128 stands for zero in the data rows.
Here are some points, each followed by its number:
[132 236 219 146 127 124 219 137 147 148 181  68  75 134 132 140] 0
[162 167 175 198 126 131 220 139 255 124 214  19 134 161  93 155] 1
[150 178 255  45 106 152   0  37 128 150 167 243 178 159 180  50] 2
[144 165 233   0 163 218  16 109 107 179  61 255 243  81 144  53] 3
[151  51 132 119 119 153 128 146 120  76 138 155 137  75 169 108] 4
[138 135 139 182 124 146 221 157 217 118 109  62 128 113 142  74] 5
[ 74 145 164  78 145 136  34  47  76 104 159 156 150 148 175 150] 6
[168  43   0 112  74  92 106 157 105 114  63 171 155  78 117 118] 7
[ 76 144 179 121 127 113  76  63  84  82 153 144 114 146 174 115] 8
[ 97 241 158 113 199  94 119 195 129 130 174  80 123 114 136 150] 9
[117 113 164 170  96 126 122  91  81 103 119  92 146 103 151 138] 10
[160  53  88  84 102 119 112 121 111 153 106 121 105  93 103 104] 11
[ 97 131 107 122 108 144 120  76 111 100 147  90  82 143 113 150] 12
[ 94 223 199 103 176 130 122 140 101 171 123  68 162 189  52 133] 13
[ 73  19 105 110  68 159  92  43 124 132  59 208 177 121 154  94] 14
[ 55 133 191  16 145 133  74  74 106 121 149 191 116 152 114 132] 15
[105 106  41  70 161 128 140 117 138  96  40 183 110  76 102 151] 16
[ 88 225 170 118 214  91 194 186 145 151 153   0 145 112 118 200] 17
[124 122 109 180 172  85 151 166 195 194  92  97 186 116 107  85] 18
[ 90  47 119 135  59 157  83 140 159  99 134 179 166 131 143 145] 19
[148 151 134 195 116 115 255 103 229 153 176  37 129 134 123  92] 20
[149 192 149 150 141 124 161 132 115 126  73 159 136 112 117 215] 21
[160  55  29 123  73  97 118 141 124 112  80 162 127 103 114 113] 22
[105 147 169 157 135  73 154 131 150 110 125 143 132 113  83 102] 23
[166 135  41 180 113 132 147 151 107 104 129  71  74 172 137 136] 24
[158  29 138 125  56 172 129 107 142 111 116 211 168  86 114 124] 25
[117 102  22 160 222 127  81 169 190 149 120  96 168 142 124 113] 26
[132  54 115  83 112 132  87 117 152 147  94 229 128 112 131  87] 27
[ 87 189 241  52 162 132  20 104 122 109 140 137 176 177 141 118] 28
[100 157 111 172  93  95 163 130 159 156 187  47 117 127 134 144] 29
[138  40 109 127 108 160 119 131 112  73 151 152 112  77 168  73] 30
[149 141 115 206  83 113 150 149 154 178 110  76  93 124 132 124] 31
[ 91 193 132 162 163 100 166 146 133 184 220  47 108 140 136 166] 32
[108 125 188   0 103 178  67  81  88 193 151 211 184  76 129  92] 33
[140  71  80 136 137 113  95 165 150 112  71  95 130 118  83 152] 34
[ 90 117 130 121 141  92 158 131 181 130 102  85 139 130 119 121] 35
[124 251 193 142 147  71 201 186 131 152 185  44 155 117  98 161] 36
[143  35  34 130 166  92 121 190 147 192  69  92 117 111  58 158] 37
[123  37 116 102  95 170 121  97 101 138 118 178 158 144 130  93] 38
[122  65 137 120  76 142 110 141 120 141 168 188 189 123 167 132] 39
[ 55 237 255 164 145  18 235 185 162 165 255   0  23 189 189 133] 40
[136 163  54 110 208  83  78 184  92 140 157  12 123 217 144  79] 41
[192 116 128 120 152 103 179 141 187 180  72  93 146 165  53 125] 42
[104 102  33 198 166  87 140 217 123 121  34 101 112  97  97 104] 43
[160  97  50 147 107 176 162 154  99  83 141 110 129 179 145 147] 44
[115  39  79 129 132 140 127 135 148 131  97 102 160  99  88 129] 45
[112 164  79 180 179 151 216 125 132 121 142  26  48 142  61 181] 46
[120 236 104 152 133 111 141 139 106 121 171  62 133 159 111 122] 47
[ 95  53 130 137  64 156  91 128 148  94 121 176 147 118 132 140] 48
[109  69 152 132  85 140 110  87 116  93  77 176 108  94 105 116] 49
[115 117  87 120  91 156 142 102  84  80 170 112  37 143 151 104] 50
[136 192 212  42 211 207  80  91 123 157 148 227 203 119 197 165] 51
[133 214 186 108 166 147 177 144 157 113 166  42 124 124  86 142] 52
[153 159 110 192 126 101 199 139 104 112  87  64 103 116 101 149] 53
[157 156 149  84  54 135 105 111  82 153  81 117 137 159 142 148] 54
[168  79  69 173  73 115 139 114 112 111  92 151 113 120 111 137] 55
[132  18 137 106 105 143  72 111 149  83  94 206 145 139  90 106] 56
[104 123  64 116 139 117 113 128 136 135 128  43  98 188  60 156] 57
[142  66 105 165 135 133 119  72  97  72 103 181  98 134 146 101] 58
[124 166  97 107  83 184 157  94  96  83 121 118  65 156 202 125] 59
[143 243 180 179 167  95 153 136 107 205 156  99 141 137 156 168] 60
[154  59  46 110 110 148 124 109 136 133  79 171 148 130 109 116] 61
[209 131 135  33 137 138 135 139 158 130  73 159 132 118  78 175] 62
[129 255 154  94 197 179 115 147  78 143 130 169  86 139 140 181] 63
[108   0 117 146  69 157  91 121 174  92 110 215 136  90 198  55] 64
[171 120 110 221 155  87 190 162 187 213 217  78 147 152  97 154] 65
[115 244 195 146 185 108 203 149 159 182 224  68 141 140 119 135] 66
[149  79  97 118 122  86  92 185 140 160  49 182 127 133 126 118] 67
[ 98 137 157 119 112 135 128  62 140 137  46 119 106 131  95 175] 68
[117  99 143  95  73 129 120 134 121 134 164 172 154 125 175 142] 69
[181 163 154 194 149 180 221 159 202 107 207   0 184 138 163 144] 70
[138 171  71 139 155 126 162 131  52 136  82  33  38 206  41  48] 71
[121  80 100  89  32 105 123  71 147  96  96 201 110  86 147 101] 72
[154 137  69 172 146 114 134 141 175 183 163  94 148  92 109 139] 73
[161 176 125 131 185 135 145 201 108 136  83 122 126 105  79 168] 74
[138 102 108 161 158 155 160 154 122 135 104 103 157 145 108 152] 75
[ 80  92 144 107 113 145 127  96  72 138 125 222 169  80 140 120] 76
[101  88   0 153 115 169 105 124 164 104 126 139 102 103 142 104] 77
[127 168 116 105 121 123 155 123  96  94 125 117  93 160  95 131] 78
[ 74 123 136 151 112 107 102  50  70  76 158 135  82 139 174 119] 79
[148  63 119 131  65 163 142 123 120 124 125 185 145  91 109 111] 80
[108  82 137 115  91 108  92 115 172 108 122 154 111 136 112 144] 81
Which two points above are nearest to each new point by angle? Their numbers follow each, nearest first.
[142  24 126 135  82 176 113 146 193  54 101 200 186  82 218  22] 64 4
[184 186 146 143 197 138 125 235 174  84 112 119 126 112  85 139] 74 9
[154  21  98  78  94 126  85 123 106 125 104 148 118  81 125  78] 11 27
[102 126 150 119 109 145 138  75 125 121  65 121 105 135  98 161] 68 49
[140 215 148 184 162  98 147 139 126 210 163  91 144 126 145 159] 60 66
[ 76 223 160 116 227  76 188 198 134 154 139   4 157 112 137 225] 17 9
[153 138 143  82  62 130 102 107  97 154  65 136 140 125 117 145] 54 68
[107 248 190 143 152  44 228 198 129 158 203  25 152 104  79 163] 36 17
[153  10  29 129 134 114  80 165 157 109  40  98 142 104  70 137] 34 45
[136  83 109 169 177 164 162 173 118 139 104  75 178 144 116 146] 75 45
[120 117  96 158 150 101 145 133 150 119 112 133 113 104  98 133] 43 37
[140 132  50 194 135 112 134 141 153 192 171  65 129 116 119 136] 73 65
[183 134  65 248 108 106 194 141 125 116 165  24  21 151 118  90] 24 31
[ 77   0 117 205 119 144  95 133 190 156  92 205 156 131 203  97] 64 19
[169  70  47 129  91 178 149 159  96  88 130 137 136 183 155 159] 44 24
[125 145  67 162 163 151 197 120 130 129 126  60  76 138  76 167] 46 53
[ 98   1 127 212 130 124 129 129 190 155 124 152 146 135 172 110] 64 19
[ 99 124  49 133 130 169 107 112 143 114 120 144 128 105 141 119] 77 16
[146 151  58 119 191  85  88 184  84 125 145  49 130 196 136  92] 41 71
[135  75 117 112 106 160 132 119 111 133 114 152 148 131 131 109] 38 80
[151  91 126 130 139  88 113 180 131 152  69 157 142 148 108 100] 67 37
[109 128  73 122 194 133  71 140 181 144 127 121 155 130 134 103] 26 18
[132 143 115 112 140 137 172 112 130 170 157 100  90 114  94 157] 46 32
[186  48  44 170  65 124 122 109  84  83  54 193 108 119 104 141] 55 22
[131   8  96 161  91 157  72 116 182 127  94 188 158  91 202  54] 64 14
[167 166 121 100 115 141 131 161 140 133 114 185 117 119  62 156] 62 74
[105  31 137 152  90 145 105 119 171 114 131 167 137 107 189  92] 64 48
[154 144 126  97 104 138 126 159 131 138 131 186 129 124  90 155] 62 80
[179 156  60 131 127 158 142 247 129 112  74 105 127 158 113 168] 74 24
[100 141 244  51  61 165  72  64  78 151 166 179 131  76 130 129] 33 2
[121   0 105 116  87 136  81 116 170  84  92 184 114 141  88 101] 56 81
[153 101 124 160 101 110 135 104 181 112 126 124  83 176 112 113] 81 20
[102 145 221   0 129 210  54  90  72 222 172 209 211  73 125  88] 33 3
[139 182  95 114 122 132 154 133 124 104 120 109 116 153  82 130] 78 47
[118 255 134 144 143  98 135 156 115 128 185  31 144 144  93 126] 47 36
[102 121 141 177 164  77 155 161 208 198 111 107 212 118 109  55] 18 35
[116  79  72 174 129 104 160 145 102 102 137 161  69 124 100 125] 55 58
[134  61  52 140 166  87 132 185 167 191  76  84 132 110  75 151] 37 34
[187 159 137 229 117 111 255 105 255 168 183   0 139 122 112  78] 20 1
[ 95 136 147 130 165 123 148 171 134 102 190 135  59 126 129 124] 40 9
